Each row is where one point has got to under a steady rotation. How many ticks took it there?
The counts run from 0 to 401.
[165 201 116 146 135 151 115 111 145  93  91 153 141 130 124 113 133 124
  73 106 118 133 100 155 114 147 122 111 171 145 115 101]	63
[141 169 180 128 142 118 106 158 131  73 122 147 155  83 154 137 145 121
 141 118 130 147 132  85 138  93 137  96 106  98 142 173]	50
[167 156 128 143 123 166 132 135 103 101 113 165 113  76 151 133 112 123
  92  98 116 147  77 116  95 149  85 135 159 124 136  95]	362
[100 137 111 103 137 108 109 115 165 177 136  89  97  95 130 126 173  85
 133 170 137 113 126 139 180  99 149 141 112 108 133 153]	96
[128  92 127 108 146 110 134 148 159 181 134 114  88 118 147  91 175 115
 156 179 112 139 143 149 134  82 140 152 112 122 145 167]	101
[175 160 123 131 127 114 153 167 144 168 125  91 109  80 120 121 115  94
 109 150 114 174  68 134 111 130 117  96 117 142 147 136]	181
[129  86  48 147 129 124 121 152 173 118 121 127  66 149 120 142 127 147
 129 156 110 131 109 158 120 140  98 124 137 135 123  91]	111
[134  84 137 147 120 145 117 175 128  96 140 172 109 113 152 148  94 161
 127 120 113 159 117 111 103 119  66 108 163 111 154 101]	132
[117  60 170 129 120 138 103 144 140 116 158 167 120 128 135 108 156 165
 165 143 112 159 157  90 120  84 101 124 129  99 144 123]	126
[133 121 116 120 125 131 113  95 158 180 158  98 173 131 112 106 175 102
 145 183 140 144 124 115 177  90 149 117 123 106 114 142]	398
[147 150  55 141 103 132 116 109 165 154 136  79 158 141 120 147 146  89
 114 152 146 131  82 120 160 147 142 117 139 115  95 116]	392
[127  93 124 125  82 103 114 164 161 189 171  95 135 154 167 100 157 110
 145 154 135 153 133 113 127 108 134 117 146 123 145 169]	305
[189 133 151 132 133 144 151 150 141 169  99 118 143 137 145 105 163 116
 112 131  94 172  97 133  79 109 150 162 157 130 111 147]	381
[188 155 104 138 107 161 144 123 113  96 135 138 153  98 170  86 139 134
 161 121 137 141 102  84  94 162 112 110  97 103 126 133]	260
[120  82 132 130 121 116 110 176 171 103 129 100 126 138 151 159 145 155
 182 139 119 143 139  84 116 113 135 125 103  65 119 147]	26
[120 167 173 128 147 124  93 140 140  69 117 137 152  77 120 163 131 127
 129 123 130 144 124  83 157  98 127  89 109  87 133 140]	47
[127  62 171 135 121 142 113 160 132 114 153 174 117 126 139 115 135 167
 155 136 105 167 145  99 106  91  86 117 144 105 151 117]	128
[114 138  96 147 125 145  92 144 126  60 130 161 122 101 170 176 101 133
 115 105 146 110 116 111 150 137  88 113 157  94 135 109]	138
[183 158 111 137 103 154 142 135 119  93 132 132 150 100 172  93 138 137
 165 115 135 143 104  79  89 162 117 108  92 100 127 142]	259
[ 99  89 112 126 161 149  99 118 179 126  98 121 102 140 107 172 139 153
 131 160 105 119 134 149 146 109 121 158 152  79 101  87]	18
[136 153 203 120 158 158 108 127 136 101  93 161 160 116 158 115 158 149
 131 116 110 135 156 120 111  93 141 147 153  82 125 149]	149
[109  86  91 129 162 162 109 109 167 133 103 135 101 146 123 157 138 151
 125 163 110 112 133 165 145 114 112 166 163  90 103  84]	16
[127 157  78 122 115 136 121 104 155 183 131  95 101  97 117 132 117  90
  85 156 136 125  83 160 153 150 107 122 156 131 133  97]	89
[164 153 164 114  87 128 131 130 141 188 146 106 144 126 156  56 167 104
 125 127 126 160 116 115  92 131 141 124 140 135 142 161]	78
[ 97  89 137 125 142 124  95 152 186 111 105  95 111 138 115 186 145 154
 152 146 110 134 133 109 137 108 138 137 120  66 103 114]	22
[151  78 109 141 113 142 129 167 143 100 143 136 144 142 179 119 136 164
 191 142 126 146 140  86 102 124 112 114 109  81 127 146]	30
[136  84  84 132 109 147 131 138 147 185 164 137 127 149 165  93 110 133
 131 171 133 142 131 160 128 121  86 113 176 128 154 122]	311
[137 120  93 142 141 154 118 135 158  72 106 164  89 138 135 113 109 183
 136 130 110 125 137 154  93 161  83 107 134 112 133  83]	338
[157 165  40 136 128 113 131 124 140 134 140 121 110 100 145 105 158  76
 117 157 145 121  91 145 168 130 130 119 112 153 131 147]	188
[167 157 187 129 144 151 133 165 149 110  79 133 144 125 154 125 120 153
 113 105  97 163 121 130  64 130 129 129 161  98 127 133]	154
[135 116 126 119 128 130 115 100 156 187 157 103 170 130 112 100 171 104
 145 187 135 152 128 118 172  82 145 114 125 109 118 146]	399
[114  89  53 146  76 116  93 138 155 127 176 139 108 163 166 112 155 121
 135 132 152 115 130 116 147 138 104 119 152 137 140 124]	212
[106 160 121 132 139 152  82 116 128  62 121 162 146 103 173 157 138 127
 126 108 152  94 141 106 169 120 121 131 149  79 123 131]	142
